In the rows, 128 means zero.
The rows below fall into families. The same turns and mirrors carry the whole set onto itself and the rows of a family onto each other. For each named row, which other rows are in its family? Write them in the order they are listed.
These 32 rows form 4 families of 8 rows each.
j61: [151  90 120 149 115 119 128  94 153 159 119 104 111]
j651: [150 112  69 144 135 129 145  91 125 129 150 124 149]
j783: [149 111 126 150 118 144 129 111 155 149 101 108 109]
j192: [153 119 122 171 129 133 117 110 157 152 108 128 113]
j518: [172 100 122 168 120 118 123  99 138 154 127 116 111]
j101: [142 102  73 135 116 142 148  95 142 116 149 116 142]
j259: [130 101  72 140 116 147 144  99 140 115 145 115 137]
j100: [129 108  71 132 130 156 139 114 142 128 131 134 139]
j922: [174 101 125 166 115 113 129  94 141 146 121 113 120]
j255: [152 119  79 147 133 135 141  93 128 123 157 129 152]
j171: [176  99 127 163 115 120 129  93 139 148 122 116 121]
j928: [141 102  77 134 114 144 149  94 139 118 152 120 142]
j239: [146 109 128 145 120 135 134 110 158 151 107 102 110]
j633: [151  90 116 149 118 124 135  86 159 158 117 113 107]
j438: [157  94 119 152 116 118 130  89 158 164 129 113 110]
j901: [141 111 129 148 124 136 124 104 157 152 104 109 110]
j782: [175 102 132 167 122 119 125 104 139 146 124 122 119]
j226: [137 127  87 143 130 145 126 112 128 125 140 139 160]
j537: [142 130  82 147 119 148 129 119 127 122 136 134 155]
j54: [148 112 129 147 116 144 129 111 153 149 104 113 106]
j554: [126 112  70 132 129 157 141 115 141 134 134 130 139]
j598: [163 117 120 172 127 133 114 107 149 156 106 130 117]
j330: [161 120 128 169 132 134 115 106 145 149 113 124 110]
j317: [144 129  83 144 119 149 126 118 127 122 139 138 154]
j281: [154  93 115 148 117 128 134  86 159 163 119 109 108]
j122: [137 100  69 141 123 144 148 101 139 123 154 116 139]
j582: [153 112  73 150 134 129 140  94 129 127 148 137 157]
j916: [125 109  77 136 134 155 134 118 132 128 130 138 143]
j476: [123 107  76 136 125 152 135 120 139 127 136 127 147]
j976: [157 116  72 144 132 129 138  95 128 129 149 134 154]
j681: [143 130  85 147 120 144 125 107 121 125 146 136 154]
j864: [162 121 119 169 127 129 117 108 146 160 110 129 115]

Which other rows belong to the same family as j259? j651, j192, j239, j438, j782, j916, j681
Which other rows belong to the same family as j518? j61, j255, j901, j226, j330, j122, j476
Which other rows belong to the same family as j928? j922, j633, j537, j54, j554, j582, j864

The rows below fall into families. The same turns and mirrors carry the whole set onto itself and the rows of a family onto each other. For each named row, which other rows are in its family? Write them in the order they are listed.
These 36 rows form 6 families of 6 rows each.
j979: [137 109 105 129 139 116 140 121 129 150 137 144 113 108 119 130 130 121
 126 137 146 149 108 127 134  97 117 130]
j811: [146 117 110 124 115 106 132 136 131 127 139 156 110 101 118 101 117 125
 109 109 131 126 109 124 127 106 131 147]
j572: [137 114 133 111 129 108 127 140 124 118 135 164 120 119 134 105 111 131
 100 116 129 122 108 124 140 103 121 139]
j386: [147 100 156 145 152 114 125  87 125 143 131 125 131 121 119 142 127 136
 146 147 163 101 158 100 133 124 155 145]
j877: [137 104 124 126 114 109 142 140 130 135 139 165 123 110 127 112 121 129
 105 126 136 131 118 125 150  92 133 137]
j466: [129 112 116 117 147 131 125 125 122 131 141 145 113 112 125 115 120 119
 120 129 154 143 106 118 117  98 109 132]
j918: [130 108 150 126 131 114 133 115 138 133 125 160 124 140 133 136 120 134
 142 141 162  88 157  92 129 128 181 140]
j667: [121 110 124 136 133 106 140 115 130 121 131 140  93 111 130 125 114 126
  78 127 120 135 102 106 130 119 127 149]
j931: [141 101 157 138 137 109 124  99  97 140 134 121 133 132 124 133 124 138
 150 134 167 102 161 107 133 119 165 133]
j515: [141  96 115 131 134  98 142 122 136 138 137 129  91 102 133 122 123 123
  98 128 130 138  93 119 136 117 151 151]
j78: [118 130 137 131 130 108 136 117 127 144 116 139 127 142 141 129 112 126
 136 118 158  74 142 119 126 142 173 131]
j48: [121 117 147 134 151  76 112 106  98 118 133 132 105 133 115 150 104 140
 135 131 165  87 143 106 128 134 158 136]
j937: [139 120 126 119 128 102 135 129 129 132 132 160 121  96 142 103 109 135
  96 125 128 130 115 113 121  98 126 146]
j689: [122 123 164 141 139 104 124 122 129 136 134 141 118 145 138 134 111 134
 144 134 163  82 145 107 117 136 180 137]
j921: [125  97 117 136 131 108 141 124 131 138 139 144  97 124 118 134 128 119
  97 125 124 139  99 123 156 120 133 142]
j174: [131 113 167 158 146 113 121 102 116 132 136 119 124 129 131 142 112 137
 140 145 171  90 152 108 119 118 165 137]
j915: [127 105 166 141 158 107 108  99 111 142 133 138 137 120 112 131 123 135
 137 147 159  97 157 100 114 112 156 137]
j751: [125 123 152 135 140 102 109 117 106 125 127 155 126 137 134 133 121 132
 141 122 156  88 149 111 112 149 171 133]
j440: [125 118 149 152 133 127 128  95 113 150 134 108 131 128 128 125 115 123
 128 128 173  86 156 111 131 123 153 139]
j806: [149 120 109 132 125 117 140 116 138 139 138 125  97 111 132 116 123 127
 114 147 147 142 105 112 130  92 126 139]
j517: [129 125 115 129 147 116 138 115 137 141 135 140 104 100 126 117 119 120
 111 133 139 146 108 111 105 111 112 139]
j143: [128 126 114 136 131 124 130 105 131 124 147 127  97 119 126 122 128 142
 131 126 134 148 109 107 106  98 124 145]
j368: [137 117  97 136 123 125 134 118 129 123 136 137 101 105 113 118 123 121
 116 125 143 140 106 117 118 101 119 139]
j734: [135 108 155 126 154  78 134 104 139 137 129 134 105 137 108 151 111 138
 140 137 151  86 142 101 146 138 161 148]
j113: [123  95 125 129 149 113 129 118 119 115 132 137  98 117 122 133 118 121
  92 120 127 137  95 121 139 122 121 141]
j671: [113 116 158 130 139 103 112 114 121 131 125 161 125 150 128 133 121 137
 126 143 145  85 149  93 122 126 175 137]
j421: [134 112 155 130 152  81 133 109 114 138 129 120 110 140 103 146 116 133
 154 125 158  97 144 114 139 141 160 131]
j390: [117 116 159 134 166  79 120 103 124 130 123 137 111 139 100 153 114 136
 135 145 144  89 140 106 126 131 154 133]
j325: [124 115 153 130 122 106 135 120 115 126 125 143 116 157 126 135 120 134
 142 129 160  91 152 100 138 135 178 127]
j350: [138 128 133 127 121 105 143 133 139 110 138 155 115 104 125 105 119 146
 126 107 122 132 117 122 110  98 136 143]
j380: [138 103 103 136 123 106 127 116 120 122 136 136  96 109 121 123 121 128
  97 114 121 131  97 120 136 114 131 152]
j923: [124  99 130 135 132  97 134 114 124 115 149 130  92 108 125 122 119 143
 105 105 115 137 101 112 125 114 148 161]
j934: [154 120 131 133 116 110 150 138 150 128 129 149 109 102 130 103 122 123
 105 129 130 130 110 127 133 108 140 138]
j664: [130 126 162 153 142 113 105 103 101 126 142 128 122 132 112 131 118 131
 137 134 170  95 160 105 121 132 143 134]
j26: [132 118 161 143 156  80 122 108 120 135 131 120 111 135 129 150 105 142
 144 138 156  82 137 116 129 133 166 140]
j87: [122 114 141 136 148  80 139 101 115 138 123 108 115 122 118 145  97 134
 130 123 165  76 139 123 141 128 157 138]

Which other rows belong to the same family as j918? j572, j386, j466, j734, j113
Which other rows belong to the same family as j143? j78, j440, j350, j923, j87
Which other rows belong to the same family as j811? j689, j174, j368, j380, j26

The rows below fall into families. The same turns and mirrors carry the whole set onto itself and the rows of a family onto each other. For each named row, which other rows are in its family? Write them in the order they are listed.
These 33 rows form 11 families of 3 rows each.
j442: [117 143 135 129 161 103  85 144 140 135 141 121 123 142 134 136 136 120]
j168: [110 139 118 106 127 107 100 138 135 120 168 112 126 153 119 107 136 113]
j81: [139 107 124 123 103 124 119 152 112 133 113 113 117 129 151 124 135 126]
j807: [118 151 154 113 137 131 108 132 128  94 115 123 145 116 127 134  97 106]
j801: [139 129 121 130 139 103  97 149 124 141 112 120 110 120 147 137 141 119]
j657: [109 129 145 111 135 129  99 134 145 132 177 116 126 143 117 125 126 124]
j142: [108 126 143 125 134 123 100 150 136 129 164 113 131 167 133 119 133 128]
j891: [109 122 140 134 127 106 110 139 139 103 168 119 124 156 133 138 143 108]
j566: [121 126 144 100 130 144 114 115 130 114 116 120 136 106 115 138 104 124]
j120: [128 136 125 111 132 121 115 132 150 140 150 132 118 169 140 110 138  97]
j220: [135 107 125 132 102 108 127 139 119 104 121 119 114 123 147 142 142 107]
j460: [147 126 115 106 116 127 129 127 134 135 104 133 116 138 148 117 130  96]
j158: [112 130 148 110 138 141 112 125 125 105 103 118 150 134 125 135 103 129]
j640: [138 123 102 104 101 110 118 138 114 122 120 112 114 118 134 112 136 112]
j828: [110 134 160 122 121 107 109 154 136 116 171 114 113 150 139 126 120 115]
j912: [112 143 124  93 134 124 110 115 127  97 115 116 143 125 110 121 108 114]
j394: [118 144 148 113 140 154 118 129 150  96 117 127 131 126 133 122 102 106]
j688: [124 137 141  99 140 133 109 124 120 108 107 126 147 121 120 134  97 123]
j297: [116 147 147 128 131 112  96 158 138 120 174 118 125 147 137 119 129 105]
j524: [146 119 111 120  92 117 119 140 121 134 126 117 119 125 144 121 134  93]
j678: [149 115 117 114 106 113 114 154 109 139 125 120 113 122 146 121 132 120]
j244: [111 139 167 109 128 124 119 132 129  94 121 119 130 124 129 140  92 117]
j703: [110 127 146 122 133 121 120 118 131  82 118 123 141 130 124 151 116 109]
j371: [142 108 123 114 102 126 117 143 122 143 140 115 105 111 138 125 137 122]
j498: [119 137 140 126 131 137 108 152 156 119 167 122 112 151 144 108 130 105]
j652: [123 144 135  99 144 135 120 111 149 118 114 136 138 152 128 122 112  98]
j825: [114 139 132 120 126 117 100 134 145 127 172 118 137 160 124 118 129  95]
j96: [115 137 139 113 141 114  93 147 133 131 172 121 132 158 125 118 125 123]
j546: [145 123 126 123 108 141 126 150 136 119 117 123 103 116 157 114 127 104]
j580: [147 128 129 126 101 115 116 158 114 122 120 118 112 108 154 124 128 103]
j970: [137 119 145 119  96 110 127 153 116 117 123 115 102 116 153 131 118 114]
j771: [121 140 134 106 126 134 114 112 132 105 109 122 152 125 118 134 101  96]
j377: [123 143 135 121 159 114  94 131 131 122 100 124 131 118 131 145 118 121]

Which other rows belong to the same family as j377? j442, j801
Which other rows belong to the same family as j297? j807, j580
Which other rows belong to the same family as j970? j828, j244
Which other rows belong to the same family as j640? j168, j912
Which other rows belong to the same family as j703? j891, j220
Which other rows belong to the same family as j688? j678, j96
Which other rows belong to the same family as j81? j142, j158
Which other rows belong to the same family as j546? j394, j498
Which other rows belong to the same family as j120? j460, j652

